One vector is turned by the same rotation once a tick. Each row is the vector after some number of ticks, and that number follows the row.
The counts run from 0 to 823.
[ 16   1   5   4   3   1 -15   0  15  -5  -6  22  -1   1  -5   0  21   5
  47   0   0  11   7   4  12   8  -2  37 -13 -14  29  14   4   8  -1   9]
380
[ 15  16  14 -17  16 -10  -1 -13   9 -19 -17  20  -4  27 -14  21   4   6
  27   6 -19  -2 -14   7  -7  16 -12  23  15 -24   9  -1 -11  -2  10  22]
775
[ 18  11   7  -8  21 -14  -9  -1  -8  -9  -6  18 -14   8  -5  -7   0  18
  34  -2  13  25  22   2 -20  14  -2  15   2 -30  12  -7   7  10  10  27]
665
[ 33  -1  -5  15  18  24  -9   3  17  -5 -17   4 -11  16  -2  -9  18  -6
  -6  -4  -7 -19  -3  -4  23   2   2  27 -24 -19   0   7   7 -17 -24  31]
388
[ 17  37  12  -1  19   5   9  -3  10  -3 -22   3 -13  18 -13   7   5  -7
 -13   2 -13 -24   2  15   3   5  -6  28   8 -27  16 -12  13 -29   9   0]
777
[ 15  33  12  18   9  12  19  -1 -15  17 -17   8 -22  23  -7  -7  21   3
  20   8  -6 -24  -7  11   2  11  20  21  18 -13   1  -4   6 -13   1  15]
308
[ 30  -2  21   6   5   8   1  13  15  -8  20  22 -16 -15  18   7 -25   7
  24 -11   2  -7 -19   2  15  26   2   2   9  14  -4  -1  16  26   8  16]
733
[ 13  19   1   1   2  -4  -5  -1 -11 -10 -10  27  -5  19 -11   6  25  15
  21   4   9  19  28  19 -14   4   8  24  -2 -18  20  -8  23  -3   0  24]
666
[  2  -8   4  -8  22  -3  -2   4  10 -18  -7   3 -11  11  -6  17  -1  -7
  17   0 -15 -21 -18   8  20   7   1  57   7 -16  27  23  16   9 -10  -1]
382
[ 13  17  16  24   6   9  -6   9 -18 -14 -15  -1  -5 -12 -17  25  -2  -7
  -7  17   5  -7  -5  16  15  19  13   5  -3  18   4  12  35   2  -9  32]
107
[ 37  -1 -12  11   1   7   4 -10 -16   5 -14  -9 -13   8  -2  -9  25  12
   8  11  -8   5 -21  23  -3  19  37   3   3 -26   7  14  -2  -6 -23  27]
696
[ 18  10 -11  13  13   6 -10  -3 -11  -1  11   8  -4  -6 -20  -3  14 -24
  -2  24  10   8  -7  27  23   3   9  14 -24  -3  34   9  22   7 -10  22]
118
[ 29  37  13  10  -7   6  14  -2  -5  -4 -20  -5 -22 -21  14  -9   2   1
  18  -1   4  12  13  12   3  28  27  10  16  -7   5  -8   8  -7  14  11]
681
[ 27 -14  19  -1  34   5  -2   4  13  -2  15   8  12   2   2  15  -2  -8
 -10   5  -5 -26 -31   1  14   4  -4  12  -8 -10 -18  12  19   0 -22  26]
622
[  8   8  21 -19  34 -24   6   6 -12 -13  -4   8 -12  -8  -8  -5 -13  17
  14 -10   8   6  24  11  -7  24   6  16   5 -37   4 -16  23  10   3  18]
664
[  4  22   2 -17  11 -10   9   1 -11 -11  -6   8  -2   1 -12  10   1 -14
 -12  28  13  -1 -18  16  11   2  27  28   6 -32  31  17  13  -3  -5   5]
690
[ 43  15  -6   3  -9  14 -11 -25  10 -10  16  13  -2  -4   6  -4  10 -20
  13  13  -1  16 -15  18  22   2   1  12 -15   2  22   7   3   6  17  16]
243
[ 10 -10  -7  15  18  13 -11  -5  24 -11  -5  14 -10   0  -8   9  15 -24
   4   6 -11  -5  -9   5  25  19  -7  27  -2 -28  21 -28  27  -3 -15   0]
385
[ 32   9  11  11   7  18   7   4   6  13   9  10  -4  17  -3   4  13  -5
  25  12 -20  -2 -22  18   3 -15   5  38  -2   4  23  27   1  12  -8   3]
616
[ 36   2  -9  -9  -1  14  -5   2  17 -17   8   6 -28   2  13 -11  -4 -20
   9  12 -15  -5 -10   9  15   2   7  24   5  12  18  20 -12  -4  10  37]
136
[ 47  19  16  18  -5   0  -6  -1 -18   5 -10 -10 -19 -12   2   3  -3  10
   5  16 -18   3  -6  28  -2   3   6   3   1  20   4  16  17 -10   7  22]
342
[ 28  20  23  11   4  11   4   2   5  -4  -4  23 -14  16 -15   5  11   8
  36   9   0 -10   5   1  -3  20   8  10   3 -21   0 -26 -19   7  16  25]
414
[ 19  13  16 -11  21 -23   7 -26  -2  10  -7  30  -2 -12 -13  -1 -21   8
  22 -12   0  10  -6  15  14   2   9  -9   0 -14   6  -1  16  30  23  20]
219
[ 23  18   2 -24  13   4  -2  -6  11 -18  15  18  -9  29  -9  10  -4 -10
 -19  23  13 -23  -1  14  16   1  13  29  -8  -9 -11   3  18   5   7   7]
530
[ 14  13  16  -4  36  -2  -9  17   4  -5 -10  10 -17   1  -2  -1 -21 -13
 -16   5 -14  -5  13   2  11   4  -8  31   9 -20  -5 -23  34 -19  15  11]
652
[ 12  -7   8  12   9   3  -4   1 -11 -12  -4   8 -11 -19 -21  20   5 -18
   0  19 -21 -30  -6  13  24   1   2  17  -7  -5  15   0  20 -17  -5  36]
130
[ 23  27   2   1  21 -17 -14  -5  -8  10 -14   0 -16  24   4 -29   8   3
   3  25  13  -1 -25  10   7  25  15   5  -7  -7 -16  14   3   9  -3  13]
193
[  5  16  10 -12  24 -25 -11 -14   2  -4  -6  12  -4  24  11  -8  -3  -5
   1  31  24   3 -33   3  16  37  19   2   8 -10  -8  -1  11  16   1   9]
192
[ 12  12  20 -18  35  -1  13  15  -8  13 -16  19  -8   6   8 -12 -20  -6
  -7  16  -9   0 -19  -9   8  -4  18   8  19 -19 -11   6   4  -6   4  38]
314
[ 46   7  -1 -17  11   4 -10  -9  23  -5  10  35 -13  22   0 -13  -5  -4
  16  14  -1  19  10   0   8  -2   8  14  -7 -13 -18 -17  -3  17  32  13]
528
[ 36  24   7   1  11   6  -8  15   7  -3  21   9 -15   9  -9 -11   4  -4
   2  10  29  -3  23  24   6  20   8   8 -14 -20   1 -27  17  -1   8  -6]
533
[ 17   8  24  -2  24 -17 -17 -10  -9   2 -27  21   6  17 -14  11 -11   9
   7  29 -22  10 -23  -3  -3   8   7   9   4 -26 -11   5   1   1   9  18]
78
[ 32   5   7   6   8  12 -17  14  32 -15 -15  17 -11   1   1   1  -1  -1
  29   3  11   0  -2 -23  17  28  -2   7 -12 -10   4  -3 -16   2   4  33]
391
[ 34  37  -5  -9   9  15   2  -2  18 -11  -2  13 -27  19  17 -23  -5   8
   5 -13  16   6  13  10   9  22   0  14  -1 -12  -9  -5   9  -4  18  13]
658
[ 10  19  15 -17  11   3  24  12 -16   8  13  17  -6   4  -8  10 -12  -3
  10  -2  -5  -7  -8  22   5   8  27  19  30 -27  10 -12  26 -12  17 -11]
435
[ 23  18   3  21  22  11   5  -9 -13  27 -33   9 -16  31 -15 -14  10  -2
  -4  11 -26  -2 -15  19   5  -1   8   5   4 -19  -2   5  16  -8  -3  19]
205
[ 25  -7  -3  25  11   8  -5  -6  -3   6  10   3 -40  16 -11  -4   5  11
  24   2 -26 -33  -7  10   7   1  -6  23   7  -3  27  -2  -1   4  -4  23]
22
[ 21  15   5 -10   7  -1   8   2  16  -3 -22  29  -9  10  -2   9  20   7
  21 -18  -3  -3  22  22  -2   9  -1  14   6 -28   9 -21  31 -17   0   9]
773
[ 21 -11  -4 -24   7  -1 -10   3  14 -26  11  20 -16  -4   8  15 -17 -17
   8  17 -16   1 -15   0  20  -3   7  20   4   1  16  16  -7   5   8  37]
135
[ 25  -8   9  16  13  16  -9  18   9   7  18  33   4 -16  -3  18 -12  -5
 -16  16   5  -3 -23   4  17   5   4  -6  -7 -15   4 -17  33   7 -11  20]
728
[ 34  28  21  14 -16  23  11  15  -7   1 -21  10   2 -26  -9  10  -2   7
  16   0   5   8  11   2  11  16  30   5   2 -21   1   1  13 -14  15   6]
807
[ 36  -2   0  -5  18  11   7   6   5  -6  -3   9 -13  36  -6   1  17  11
  22   3   3  -8   1   4 -14  13  23  19   1 -13 -14   4 -10  13 -19  37]
410
[ 27 -11   0   1   4  10  -2   4  -1   2  -4  16 -24 -16   6  -9 -25   3
  18  -8 -23  -5  -7  -8  30  -7  19  27   7   0   4  20  11  14  17  20]
6
